Each path below is one point turned by a fixed rotation once a step. After each direction that follows a path, write how fast that rotation turns it, in degrees a step (0 if it stays still).
Each turn is a multiple of 5 degrees from 10 to 175, or 0.
Each row of a path follows its step; steps can be skipped.

step 0: [ 11.1 -10.7 -11.2 -12.4 -11.3  12.4  13.0  14.2   0.9   7.1   0.1  20.8
  14.1  24.3  10.7   7.4  12.4  -4.3  25.5 -22.1  -8.1  -4.7  12.4  -4.6
  14.0   5.9 -18.3 -11.9  -3.9  -5.0]
step 1: [-13.8  -7.5  -2.3  -0.7  -8.2   2.2 -12.2  10.6  -3.8  14.3   9.1   1.1
  12.4   1.3  -2.1 -11.0 -35.1  17.8  19.8 -13.6  -8.5   3.4  -4.7   4.9
  19.2   2.4 -14.6 -20.9 -21.7   3.2]
step 2: [ 14.1  -4.0  -5.9   4.7  -8.6  -9.3   8.4   2.7 -16.1   3.4  30.2  -1.6
  28.4   1.7  11.3  -5.7   9.9 -11.3   2.1 -12.0 -26.1   5.9   8.6 -12.1
  14.3  16.2 -13.3 -14.1 -14.3  -3.9]
step 4: [ 25.7 -16.4  -3.9   5.4 -17.2  10.3  -6.4  31.4  -8.1  15.6  -3.3  -3.6
  11.3  -3.0   9.4 -11.1  -3.6 -14.8   0.7   0.2  -6.1  19.9  13.7 -10.0
  26.9  -1.7 -17.9   0.0  -4.6   1.5]
step 6: [ 10.5  -5.4   4.4   4.4  -9.9   4.1 -16.9   0.1  -4.8  -4.4   7.1  11.4
  22.2  18.0  -3.5 -18.1  -8.1  -4.0  -5.8   9.7 -19.1  16.8  -0.1   2.8
  12.5  -4.8 -33.6 -16.8   1.7  21.4]
step 7: [ -1.4  16.4  -2.1 -14.9   0.5   1.4  -0.1  19.5  -9.3 -11.0  12.9  -5.4
  -2.3   4.3   8.0 -16.5  -4.0 -12.9  17.7   5.0 -31.8  27.6   5.6  14.2
  15.3  17.5   2.8 -13.8   7.1  -5.0]
step 8: [ -2.6 -13.9   2.6   1.8 -10.3 -27.0  -8.4 -10.1  -7.4  11.7  -7.7   4.0
   4.1   5.2  13.7 -17.4 -15.1 -24.2  -1.4  17.1  -1.8  26.4  23.4  10.7
  15.6   2.9 -10.8 -10.3  -0.3  10.3]
step 9: [  5.5  -5.6   3.1   6.3   8.1   3.0   9.7  32.0   2.3  -9.6  -2.2  21.1
   0.7  18.2  12.6 -22.8  21.1  -9.5  18.3   9.7  -1.8  15.3  17.7  16.3
  11.9   5.4  -4.7  -6.8  -0.6   4.0]
step 10: [ -1.3  11.7  13.8 -13.8 -19.3  -1.2  -3.1   1.1  11.6  22.6 -11.2  15.1
  -6.6   9.7  14.7 -13.7 -17.5  -6.1  28.9  16.5  -8.9   2.4   2.5   5.7
   9.1   1.0 -19.7 -14.1  -6.7  19.6]
step 11: [ -4.4   0.9 -12.0  -0.8   8.1  -8.6  -3.8  -3.6   0.4  -3.9  18.3   9.5
  16.7   4.2   1.0 -20.4  17.8  -5.1  35.6   4.9  -8.5  21.9   0.3   8.5
  13.7   4.6 -21.9   6.8 -20.2   7.9]
step 12: [ -6.3  -3.6  18.1 -19.4   1.7   0.8  13.0 -14.1   5.9   4.2   9.1  17.0
  14.1  13.8  -1.1 -10.3 -17.1  -9.3  18.2  10.3 -13.5   3.5  26.3   2.8
   8.0  27.2   7.6 -16.7  -7.9   7.6]
[  3.7  -2.4   8.2   2.8  -0.4   9.4   1.6   0.6  -0.9 -10.4  -3.8  10.3
   0.2  10.0  -0.3   2.6  -0.8  -0.6  -1.2  -1.9  -1.0  -3.2  -2.4  -1.0
  -5.8   6.2  -2.1  -3.6   7.1   3.5] | 115
[-7.2 -2.0  2.1 -4.5  5.6  1.5  3.7 -8.2 -2.4  4.1 -4.7 13.8 -3.1 -7.1
  0.9 -2.6  6.4  0.2  7.2 -2.8  0.4 -1.5 -1.8 -2.8  2.7  1.8  4.0  1.7
 -5.3  5.2] | 25
[-3.9 -6.3 -3.9  0.3  3.6  1.6 -0.6  9.4  0.0  7.1 -9.0  0.0 -3.7  5.8
 -2.9  8.1  1.7 -3.6 -3.3 -2.1  9.5  0.7  9.8  1.8  5.3  3.5  2.4 -0.5
  0.8  2.1] | 80
[ -5.3  -9.8  -1.5  -4.3   0.6  -0.3  -1.7  -0.2   3.6  -7.4  -3.2   1.5
   7.3   5.3  -6.8 -10.8  -0.4   6.2  -1.5  -3.7   1.2   1.7   3.2   1.6
   0.7 -11.2   1.7   4.5   0.8  -1.7] | 135
[-2.8  2.7  2.9 -9.5 -6.6  0.5  5.9 -4.0  3.2 -1.9 -1.2 -2.3 -5.4 -1.6
  2.6  3.4 -7.9 -1.5 -1.2 -6.5  1.7  0.8  5.6  8.4 -7.1 -5.6  2.0 -8.5
 -4.1  5.1] | 155
[  0.8  -1.4 -11.7   9.4  -1.0   2.2   1.7  -0.3   4.6  -5.6  -8.2  -3.5
  -1.8  -7.2  -5.4  -3.4   5.3  -0.9   5.2  -3.9  -5.8  -1.2   1.5   6.8
  -4.7   5.4  -2.5  -4.4  -1.2   0.1] | 175

step 0: [ 14.8   9.2  -1.9   1.1  20.5 -24.5  -4.1  -5.3  -7.4   3.6 -18.6   7.2
  -0.1  20.4  -3.0   9.8  -0.3  14.3   0.3 -15.8  -1.4 -11.3 -15.1  12.0
  21.7   7.6  -0.1   5.5 -15.8   1.3]
step 2: [-13.7  -0.9  -2.7   8.3 -21.8  -6.2  -7.1  -8.1  34.4  -0.3   5.8  -0.4
  -7.6   5.1 -13.4  -7.2   5.0 -19.4 -15.5   6.2   7.5 -17.6 -10.5   7.2
   3.5   6.2  -4.2   6.6  18.3 -10.3]
step 3: [-18.8  -1.0 -10.5  20.3   0.0   8.4  18.0  -4.1  -6.0   0.5  -2.5  -8.7
  -0.9  -1.9  -2.3  -3.9  -6.4  21.3  -4.5 -24.1  19.6 -18.1  19.9  -9.1
   9.6   0.5  -7.8 -12.2  -7.3   9.4]
step 5: [  2.4  -8.3  16.1  -2.3  -0.3  11.8 -15.3   7.8   5.2   3.5 -28.2  -8.1
  -6.1   4.8  -1.6   5.2  21.5 -27.0  -4.3   2.3  -0.6  -0.9  18.6   4.8
  -9.2   2.0  13.4  -9.2 -19.6 -12.0]
step 7: [-21.0  -1.0 -18.4 -20.5  -5.1   7.7   0.2  -9.6  -9.9  -3.8  -4.8  11.3
   2.4  -5.9  17.1  -8.1 -10.5  14.7  10.1   5.3  20.1 -12.7  -7.4 -11.4
  -4.4  13.3  10.8  15.8 -14.6  -9.4]
step 8: [  5.2   2.0   1.6  -3.1 -13.4 -11.2   8.9  -8.3  11.7  -0.9  -4.6  -6.2
  -6.4 -22.3  -4.2   8.8  -0.8   0.3 -14.3   1.7   8.4   8.4 -13.0  25.7
  -2.0  19.3  -9.7 -23.6   0.7 -25.0]
step 9: [  0.0 -15.8  16.3  19.9  12.1  -0.2   5.6  -8.8  -3.5  -1.7 -19.4   5.5
  12.4  15.5 -17.8 -11.7   7.6  19.4 -18.3  -6.5  -5.8 -21.1  -0.9  12.5
   1.1  -7.4  10.8  -3.6  -5.5   1.5]
step 10: [-16.5  -7.3 -13.1 -17.6   8.8   3.1 -11.8  25.0  -2.7   0.7  13.4  -2.3
 -14.1   0.8  -6.1 -23.0  18.6   9.8  -9.0   9.4   2.7   6.7 -10.2   1.6
   8.0  -6.3 -17.2   0.9  -9.7  19.6]
step 11: [-13.6  17.7  -5.2  -1.7  -8.0  -2.8 -21.4   7.2   6.7  10.3  -6.5   3.9
   1.1   5.6 -17.5  20.3   2.8 -19.5  -3.8  -3.0  31.1  -8.5  -5.6 -13.8
   1.0   4.2  16.0  -3.0  -0.3  -9.2]
step 12: [ 21.8  13.3 -12.8   9.8  11.7  13.8  17.9  -2.6  12.4   1.7 -12.9   4.1
 -17.6   0.0   7.6  11.6  -9.8   0.2 -10.8 -17.4   2.2 -12.7  10.1   8.2
  16.2  11.3 -15.1  -3.3 -12.5   4.8]
step 13: [ -0.8 -38.9  -6.8   2.0   4.1  20.3  -3.8   5.9   5.5   9.8  -0.3  16.3
  16.1   4.3   3.8  -4.4   0.5   7.5  13.4  -2.7   1.4  -4.1  -8.2  13.7
 -10.1  13.7  -5.4  21.2   3.4  -8.9]
[  0.3 -10.3  -4.4  -0.3   3.5  -8.1   5.0  -1.6   5.7   2.2  -7.6  -1.4
   1.9   1.6  -2.9   1.8  -8.4  -1.0  -7.6   7.9  -0.2   1.7   9.5  -3.1
   1.7  -3.1  -3.3   4.7   0.9   3.1] | 110
[ -1.9   1.8   0.8  -4.3   3.1  -3.0  -1.4  -0.2   0.9   0.2   3.8   0.1
  -0.6  13.1   4.9 -10.5  10.1  -4.7  -5.7   1.6   3.7   2.1   4.8   1.9
  -8.0  -1.6   1.1   1.6   6.7   2.9] | 85
[ -7.4  -4.8  -1.4   1.1  -1.6 -10.8   4.3   9.7  -9.2  -1.2   5.5  -3.4
   1.8  -0.5   7.2   2.4   3.3  -1.1  -0.3  -5.0   4.1  -1.5  -0.8  -3.0
   9.3   0.1   1.5   5.9   0.2  -2.7] | 100
[ 7.0 -0.3 -2.1  0.9 -4.5  0.8 11.6  1.9  3.6 -4.4  1.8 -5.3 -3.6  3.4
 -3.4  6.8  6.2 -3.3  3.2  7.2  5.7 -6.1 -2.2  2.3 -2.4 -9.6  5.0 -2.4
 -1.8 -4.2] | 115
[  3.5   7.9  -0.5  -2.2  -4.2  -5.3  -3.8   3.8  -5.1  -5.8  -0.9   4.3
   4.2   0.2  -7.4  -2.4  -1.2   9.4 -13.4   4.4   2.3  -1.6  -6.3   3.7
   1.5  -4.2  -2.6   1.9  -0.4  -2.1] | 40
[-3.5 -4.2  1.2 -7.6  7.3  6.1  4.3  0.3  0.6 -2.4  3.4 12.8 -1.6 -1.6
  2.5  1.1  5.3  8.6  5.5  6.5  1.2  1.8 -1.3 -5.0  1.7 -4.8 -6.9  4.7
 -0.2 -1.5] | 120

step 0: [  9.3 -16.4  -3.5 -13.0   9.7  -1.9  12.9  -5.3  11.9  -1.2 -19.6   5.7
 -16.6   8.2  14.1 -19.5   0.5   8.5  15.1  -5.8   4.7 -11.7   8.4  -0.1
   2.9  -0.5 -12.1  10.7  -8.4  -6.3]
step 2: [ -2.4   3.8  -3.3  11.4 -12.2  -9.1  -6.2 -10.5 -19.7   5.0  -5.7  -7.8
  -2.9  13.6 -15.2  13.3  17.4   7.6  19.3   2.7  -0.7   4.2 -16.8  -9.5
  -4.6 -20.9   1.3   3.8   6.5   8.4]
step 3: [  3.6   2.6  25.1  -8.9   4.9   5.5 -11.9  13.0  -5.0   4.7  -3.9   3.3
   0.0 -10.4  -8.6  -6.5  -1.6   6.4 -22.6  -6.6   2.7  -0.7  -6.7   9.0
 -23.7  14.7  -7.9 -14.5  12.7  -1.2]
step 4: [-14.2 -10.4 -16.2  -7.2   7.3 -14.8  15.6 -11.4   9.2  -9.7 -16.7   2.6
  21.6  -8.3   3.2  12.7  -1.5  -2.1  -5.0   1.5  -9.0  -7.3  16.1   9.4
  -2.1  -2.2  16.0  -4.3 -10.4  -2.0]
step 5: [  4.5   0.9  -2.8  -2.1  16.8   2.2  -9.4  -5.3  14.7  -1.9  20.1   0.8
 -25.0   4.4  22.1 -10.9   1.9 -19.0   8.7  13.7 -14.3   4.5  -4.0  -5.8
   7.6   1.1  -6.4  -2.3   2.9  -5.9]
step 6: [ -0.7  -4.6  -5.2  16.1 -19.1  16.1  22.6  24.3   4.3   9.7   3.2 -14.0
   9.3   5.5 -12.2  -5.8   2.5   7.7   4.4  -5.5   7.4   9.0   6.2 -14.5
   6.6  -7.1  -2.9   8.6   0.8  -8.9]
step 7: [ 15.0  17.9  10.2 -14.4 -11.3  -4.5 -14.3 -10.8 -19.9  -5.0   1.1   5.5
   9.5   4.2 -15.8   9.5  -3.6  -8.9  13.8  -0.6   8.4  -3.9   2.5   9.8
   7.4  14.5  -7.0  10.9   4.6  13.2]
step 8: [-16.7 -16.6  15.6  -4.8   8.2 -12.3   1.0  -4.0  -3.5 -10.6 -11.3  11.7
 -15.5   7.9   4.6  -3.1  -5.6  22.7 -17.2 -14.9  14.1  -5.7  -7.7 -10.5
  -7.4  -3.4   5.0   2.0  -9.7  -0.3]
step 9: [  9.1  19.1 -16.0  20.1   3.0  -2.5   2.9 -11.3   9.4  12.4   6.8  -0.4
   3.2 -20.0  13.0  -2.6  -5.0  -0.3  -9.1   3.3  -0.2 -13.0  -0.7  17.8
  -3.6  -4.9  12.1 -21.8  -2.4   5.6]
step 11: [-10.7  -5.1  18.4  -2.1   1.7  21.0  -0.5  11.3   2.8   6.5  20.2   5.5
  13.6   1.3 -11.5  -6.3  11.6   0.3   5.3  -3.6 -11.4  -7.4  19.9   2.1
  -2.7   9.9 -22.0  -8.6   3.4   7.6]
step 12: [ 12.1  -5.2   6.7 -11.7  -0.3 -27.5   1.7  -8.3  -3.5 -13.2   3.5 -16.8
  14.5  -3.7  -4.9  10.0 -10.1  -0.4   8.6  -0.3  12.0   1.0  14.0 -17.6
  -0.4   2.1  13.3   7.0  -8.9 -13.3]
[ 10.3  -0.5   3.9   1.1   1.1   3.9  -6.4  -0.2  -1.1  -2.9   6.6   6.6
  -2.4 -10.9   1.7   3.8  -3.5  -0.4  -7.2   6.3   0.1   5.4  -0.1  -5.3
   0.0   7.6   3.4   4.1   5.1  -2.3] | 170
[-3.7  5.9 -6.1  4.6 -3.5 -9.0  1.2  0.8  2.6  0.1  4.3  0.9 16.0 -6.4
  2.2 -6.0  0.2  7.4 -2.3  1.0 -1.1  2.0  0.8 -0.9  2.7  3.1 -2.2  3.4
  2.2  5.0] | 140
[10.3 -3.3 -0.3  1.6  1.4  5.3  3.7  5.2  2.0  2.8  0.7 -5.3  5.0 -6.5
 -2.9 -9.2 -4.1  3.9  3.4 -3.7  8.2 -3.0  2.3  0.3 -5.4  0.6  3.8 -9.5
 -4.0 -4.3] | 130
[-0.1  8.9  6.1 -2.3 -0.7  4.4 -7.3 -4.2  2.1  0.7  5.1 -6.5  4.9  6.5
  6.2 -4.7 -6.1 -7.8 -5.2 -8.5 -2.0  6.0 -2.4  4.3 -2.0  2.9  1.3 -2.0
 -2.1  0.5] | 175
[  3.9  -2.7   1.4 -10.4   1.2  -9.8  10.6  -3.4  -8.5   0.2   2.7  -1.4
  -0.1  -1.3   1.1   4.3  -1.5  -0.3 -10.5  -3.9   0.9  -1.4  -1.9  -1.2
  -4.8   2.7  -4.6  -5.1  -2.0   4.5] | 80
[ -0.7   2.8   6.4  -5.1  -5.9  -2.7   1.6  -4.4   9.0 -10.5  -1.3   3.9
   1.1  -4.9   3.3   1.2   2.5   3.6  -2.5   0.5   3.4  -4.3  -4.7   7.8
   1.1  -6.2  -0.2  -2.2   0.5 -11.3] | 80
[ -3.3  -4.8  -5.4  -4.0   6.0   7.8  -1.6  -1.6  -4.0 -11.2   2.9   8.7
   7.8   3.0  -0.5  -1.4   1.8  -2.9   1.6  -2.3   2.9  -0.5  -5.7  -4.7
   7.0   0.0   1.3  -8.3  -0.4   3.8] | 110
[ -2.7  -2.7   0.6   3.1   4.9   1.1  -2.9  -2.5  -7.1 -13.8   2.1  -4.8
  -1.3  -1.3   1.4  -5.5  -4.9   2.0  -2.3   3.0  -2.1  -6.1  10.6   4.0
  -4.9  -2.9  -2.6   6.7  -5.4   1.5] | 95

step 0: [-18.6  16.2 -18.2  18.0  -4.6  12.3 -11.0   6.0   4.8   6.5   6.4 -16.6
  -7.6 -15.2  17.2  -1.0   3.2  -6.1  10.4  -8.1 -15.3  13.3   2.3  -6.2
 -16.4  -4.1   7.2  -2.1  -5.3 -18.1]
step 1: [-27.7  12.9   1.7  -0.2   5.2  11.1 -15.6  21.4 -19.3  20.3   3.0   5.3
  -5.2  -2.7  -1.7   3.4   3.4  -7.1  -9.3 -10.1  -5.1   9.6 -12.1  12.3
   1.7   5.7  -3.7   4.8 -12.4 -15.0]
step 2: [ -2.7  12.4   7.9  16.6  -4.2  -5.6 -19.9  11.3 -14.0   5.3  22.2  -8.6
 -16.6 -13.9   6.4  12.4 -14.8   3.5   8.2   2.5 -14.3  10.3 -14.4  -3.0
 -14.2  -2.7  10.6   4.4   2.5 -11.0]
step 3: [-20.4  -2.8 -20.8  12.1  10.0  -6.1 -12.8  11.2  -5.9  13.2  -0.9   4.3
  -8.9   7.5   6.9  -3.3  -7.7 -14.0  -0.9   7.2 -21.4  14.6  -3.4  12.3
  -4.8 -15.9   9.3  10.2 -17.5 -11.1]
step 6: [ -2.3  -7.8  -1.1   8.3  17.9  -1.7 -11.7  14.1  -8.9   0.6  -6.6  11.2
  -9.5  16.6  10.0  -5.1  -6.9  -6.2  -8.5  21.5  -9.9   1.5 -13.0   5.3
 -24.8  -0.8  17.5  13.2  11.4   2.4]
step 7: [-11.3  -1.7  -0.5  23.5  15.3   2.1  -9.7  -3.2  -1.3  -4.1   7.4   4.3
   3.7  14.1   4.2 -14.2   3.4  -4.1  21.9  -0.5  -0.1  19.5   4.7   9.8
  -9.9  17.0  26.4   2.6  -1.3  13.2]
step 8: [-10.0  11.0  11.8  -3.0  16.1  -2.4   4.9  11.5 -19.1  11.6  -0.8  12.2
 -10.1  21.5  21.0  -8.0   5.3  -8.3  -3.2  -1.4  14.0   4.2  -5.3  -1.3
  -8.8   2.1  13.3  16.9   7.8  20.4]
step 9: [ -4.6  -9.2  -1.7  13.0  14.5   9.0 -13.6 -13.5 -13.9 -12.1   1.7   1.4
  -3.4   1.3  13.5   3.1   8.5  -8.0   8.0   2.7   6.6  -1.3  -5.9 -17.6
 -28.1   8.8  26.2   4.7   9.9   7.3]
step 11: [ -8.1  21.8  12.3  13.9  -4.8  15.4  -4.8   2.0 -15.2   7.5  -0.8   5.1
   2.1  -3.1  16.3 -10.2  23.2  -1.6   4.3  -4.4   7.3   1.3 -14.0 -24.2
 -10.2   9.3  11.2   9.0   9.4   3.9]
step 12: [-15.8   3.3 -16.0  -4.3  18.3  14.8 -13.0  -7.2  -6.9   5.7   6.3   4.4
 -16.5 -10.7  16.2  15.5   7.2 -14.4  11.4 -23.9  11.8   4.4  -8.6 -16.0
  -6.8  -8.0  10.2   3.9   1.2   1.3]
step 13: [-11.9  16.1   3.2   9.2  -6.8  26.3  -9.8  11.6  -1.8   0.7  -3.8   9.3
 -11.1 -12.4   8.4 -11.6   7.7 -15.1 -11.9 -12.7  -6.8   5.5  -0.5  -6.6
 -24.4  -2.9   3.2   8.3   8.0 -18.0]
[-5.6 -1.9 -2.1  1.4  2.5  9.5 -1.3  2.8  7.8 -4.8 -3.7  0.4  4.5  0.7
 -6.7 -7.2  1.7 -2.4 -3.0 -3.4 -1.9  3.6  7.6 10.1 -4.4  8.6 -0.8 -2.8
 -1.0 -5.3] | 115
[ 0.1 -0.7  0.6  1.9  2.0 -1.3 -9.0 -4.5  5.8  0.2 -1.6 -3.2 -4.9 -5.5
 -3.0  6.7 -1.7  3.7 15.0 -2.4  4.3 -2.7 -1.1  8.2 -0.1  2.7 -0.2 -2.1
  8.3  3.1] | 145
[-0.2 -2.2 -2.7 -0.8 -8.2  2.3  1.0 -5.3 -2.8  2.4  3.9 -4.0 -2.8 -0.7
 -7.0 -4.1  0.6  6.3  6.3  5.9 -1.2  6.4  4.1 -8.2 -9.9  5.7 -5.0  8.3
 -0.9  0.8] | 160
[ 3.2  3.3 -6.5  2.5  1.6 -3.3 -2.5  5.7 -9.7 -1.2  0.2  3.9  7.4  3.7
 -1.5  4.6  7.4  4.2  2.4 -7.7 -1.5  7.7  1.2  2.8 -8.3 -6.6  0.5  0.2
  7.0 -1.7] | 0
[-2.2  4.8 -9.3 -8.8  2.7 -3.0 -1.9 -6.1 -4.5  3.0  5.6 11.1  3.1  2.3
  1.6 -2.0 -3.3 -2.7  5.8 -1.3 -4.5 -9.0  4.0  2.1  2.3  6.0 -2.7  1.5
 -2.4 -2.9] | 160
[ -3.8  -2.1   1.9   4.6  -2.3   0.1  -6.0  -5.9  -4.0  -5.0  -1.4  -5.4
  10.5  -2.9   0.3   0.9  -0.1  -0.1   6.0  -2.8  -3.5  -1.4   7.8  -4.7
   3.1  -4.1   8.8  -2.9 -11.1   3.0] | 160
[ -6.6   3.3  -2.5   0.8  -4.6  -6.6  -6.8   1.8   2.9  -5.2   0.1  -3.6
   2.2  -3.0   0.2  -0.9  -8.5   2.9  -2.9  -6.6  -4.9   3.2 -11.1   1.1
   0.2  -1.5 -10.6   3.5  -5.5  -3.1] | 25
